[[127 111 129 102]
 [134 128 134 125]]
|
[127 128]

[[100 148 129 149 114]
 [140 140 135 137 130]
 [144 155 120 147 131]
 [131 129 135 126 103]
 [135 120 134 116 115]]
|
[100 140 120 126 115]

[[125 138 134 150 113]
 [128 123 141 139 124]]
|
[125 123]

[[127 129 128 128 128]
 [115 119 119 107 143]]
|
[127 119]

[[154 136]
 [132 129]]
|
[154 129]

[[120 129]
 [138 121]
 [139 128]
 [147 151]]
|
[120 121]
---
[[126 122 153 140]
 [114 125 145 149]]
|
[126 125]

[[115 119 137 144 132]
 [130 143 115 138 150]
 [110 141 151 144 143]
 [135 126 119 134 130]]
|
[115 143 151 134]

[[145 131 126 127]
 [104 123 117 139]]
|
[145 123]

[[125 127 131]
 [144 146 138]
 [140 147 102]]
|
[125 146 102]

[[152 114]
 [146 148]]
|
[152 148]

[[146 110]
 [152 149]
 [130 136]
 [145 127]]
|
[146 149]

[[105 132 131]
 [127 128 128]
 [119 138 131]
 [115 137 132]
 [117 133 121]]
|
[105 128 131]
---
[[134 149]
 [132 155]]
|
[[155 132]
 [149 134]]

[[124 147 117 142 118 132 117 131 123 141 144 128 109]
 [134 142 111 114 122 143 149 141 143 120 145 129 137]
 [147 126 118 127 131 121 133 112 121 133 115 123 141]
 [118 115 142 126 149 112 145 142 135 125 133 107 140]
 [133 136 123 117 140 126 136 137 136 121 136 119 130]
 [135 122 135 143 135 109 125 114 119 139 118 117 130]]
|
[[130 117 118 139 119 114 125 109 135 143 135 122 135]
 [130 119 136 121 136 137 136 126 140 117 123 136 133]
 [140 107 133 125 135 142 145 112 149 126 142 115 118]
 [141 123 115 133 121 112 133 121 131 127 118 126 147]
 [137 129 145 120 143 141 149 143 122 114 111 142 134]
 [109 128 144 141 123 131 117 132 118 142 117 147 124]]

[[135 131 136 121 124 124 142 122 114]
 [105 142 142 134 122 120 104 145 122]
 [136 139 136 136 144 125 120 142 113]
 [132 133 123 114 138 116 123 128 112]
 [125 129 137 136 119 129 136 128 118]
 [117 120 147 121 126 107 138 118 115]
 [133 125 125 142 127 131 113 111 131]]
|
[[131 111 113 131 127 142 125 125 133]
 [115 118 138 107 126 121 147 120 117]
 [118 128 136 129 119 136 137 129 125]
 [112 128 123 116 138 114 123 133 132]
 [113 142 120 125 144 136 136 139 136]
 [122 145 104 120 122 134 142 142 105]
 [114 122 142 124 124 121 136 131 135]]

[[102 119 126 120 126]
 [139 135 156 137 143]]
|
[[143 137 156 135 139]
 [126 120 126 119 102]]

[[106 137 147 141 135 127]
 [120 108 114 147 127 138]
 [156 124 147 120 119 147]]
|
[[147 119 120 147 124 156]
 [138 127 147 114 108 120]
 [127 135 141 147 137 106]]

[[131 123 132 133 150 124 120]
 [131 120 135 134 138 127 125]
 [131 135 127 128 113 122 136]
 [132 131 129 116 118 123 141]
 [133 134 128 125 142 136 132]
 [122 138 134 132 101 136 115]
 [114 125 128 125 102 130 128]
 [132 117 128 137 108 125 128]
 [134 119 124 138 115 128 120]
 [125 133 129 126 138 124 128]]
|
[[128 124 138 126 129 133 125]
 [120 128 115 138 124 119 134]
 [128 125 108 137 128 117 132]
 [128 130 102 125 128 125 114]
 [115 136 101 132 134 138 122]
 [132 136 142 125 128 134 133]
 [141 123 118 116 129 131 132]
 [136 122 113 128 127 135 131]
 [125 127 138 134 135 120 131]
 [120 124 150 133 132 123 131]]

[[120 121 125 121 131]
 [126 115 115 115 120]
 [105 119 128 115 113]
 [102 126 132 124 116]
 [109 122 145 132 149]
 [126 117 128 119 127]
 [ 98 124 131 125 117]
 [110 115 119 111 115]
 [107 118 109 124 128]
 [136 114 139 121 121]
 [106 137 110 120 116]]
|
[[116 120 110 137 106]
 [121 121 139 114 136]
 [128 124 109 118 107]
 [115 111 119 115 110]
 [117 125 131 124  98]
 [127 119 128 117 126]
 [149 132 145 122 109]
 [116 124 132 126 102]
 [113 115 128 119 105]
 [120 115 115 115 126]
 [131 121 125 121 120]]

[[138 102]
 [123 128]
 [124 107]
 [129 126]
 [130 121]
 [128 137]
 [130 117]
 [124 153]
 [130 138]
 [119 125]
 [142 122]
 [146 129]]
|
[[129 146]
 [122 142]
 [125 119]
 [138 130]
 [153 124]
 [117 130]
 [137 128]
 [121 130]
 [126 129]
 [107 124]
 [128 123]
 [102 138]]
---
[[101 110 144]
 [132 116 136]
 [106 116 130]]
|
[[101 110 144]
 [106 116 130]
 [132 116 136]]

[[147 128 111 104 118 127 139 154]
 [133 120 137 117 126 121 135 138]
 [137 133  98 102 144 134 107 122]]
|
[[133 120 137 117 126 121 135 138]
 [137 133  98 102 144 134 107 122]
 [147 128 111 104 118 127 139 154]]

[[131 144 120 128 144]
 [153 113 137 137 108]
 [109 134 132 117 124]
 [111 104 133 121 141]]
|
[[109 134 132 117 124]
 [111 104 133 121 141]
 [131 144 120 128 144]
 [153 113 137 137 108]]

[[130 152 115 137 125 131]
 [121 110 116 129 127 131]
 [137 116 131 155 105 129]
 [140 130 138 148 116 128]]
|
[[121 110 116 129 127 131]
 [130 152 115 137 125 131]
 [137 116 131 155 105 129]
 [140 130 138 148 116 128]]

[[121 134 127 130 130 129 140]
 [110 137 112 123 129 128 134]
 [137 115 138 151 131 129 137]
 [132 149 147 139 127 129 123]
 [115 116 148 126 126 126 118]
 [103 132 131 151 127 128 139]]
|
[[103 132 131 151 127 128 139]
 [110 137 112 123 129 128 134]
 [115 116 148 126 126 126 118]
 [121 134 127 130 130 129 140]
 [132 149 147 139 127 129 123]
 [137 115 138 151 131 129 137]]

[[134 131 136 136 133 136 129 141 138 137 129 122]
 [103 127 134 122 112 139 117 129 125 132 130 124]
 [119 127 135 127 123 118 129 132 129 141 135 121]
 [118 124 122 136 129 123 128 139 129 120 138 102]
 [123 130 126 122 125 144 121 126 124 136 109 125]
 [130 131 127 113 127 110 138 109 125 141 116 122]]
|
[[103 127 134 122 112 139 117 129 125 132 130 124]
 [118 124 122 136 129 123 128 139 129 120 138 102]
 [119 127 135 127 123 118 129 132 129 141 135 121]
 [123 130 126 122 125 144 121 126 124 136 109 125]
 [130 131 127 113 127 110 138 109 125 141 116 122]
 [134 131 136 136 133 136 129 141 138 137 129 122]]
---
[[119 125 133]
 [112 141 128]
 [117 140 132]
 [104 140 120]
 [100 132 109]]
|
[133 141 117]

[[119 121 133 117 109]
 [145 100 129 121 118]]
|
[109 121]

[[134 130 129 101 135]
 [134 132 134 125 114]
 [135 143 133 138 128]
 [127 141 124 104 139]
 [142 140 134 149 125]]
|
[135 125 133 141 142]

[[125 116 123 126 107]
 [131 143 144 122 119]
 [145 112 124 119 127]
 [133 110 117 141 103]]
|
[107 122 124 110]

[[133 123 134 128]
 [122 114 107 125]
 [105 127 115 136]
 [108 124 112 108]
 [131 127 114 134]]
|
[128 107 127 108]

[[133 132 127 103]
 [107 154 148 140]]
|
[103 148]

[[117 138]
 [129 133]
 [100 149]
 [126 131]]
|
[138 129]
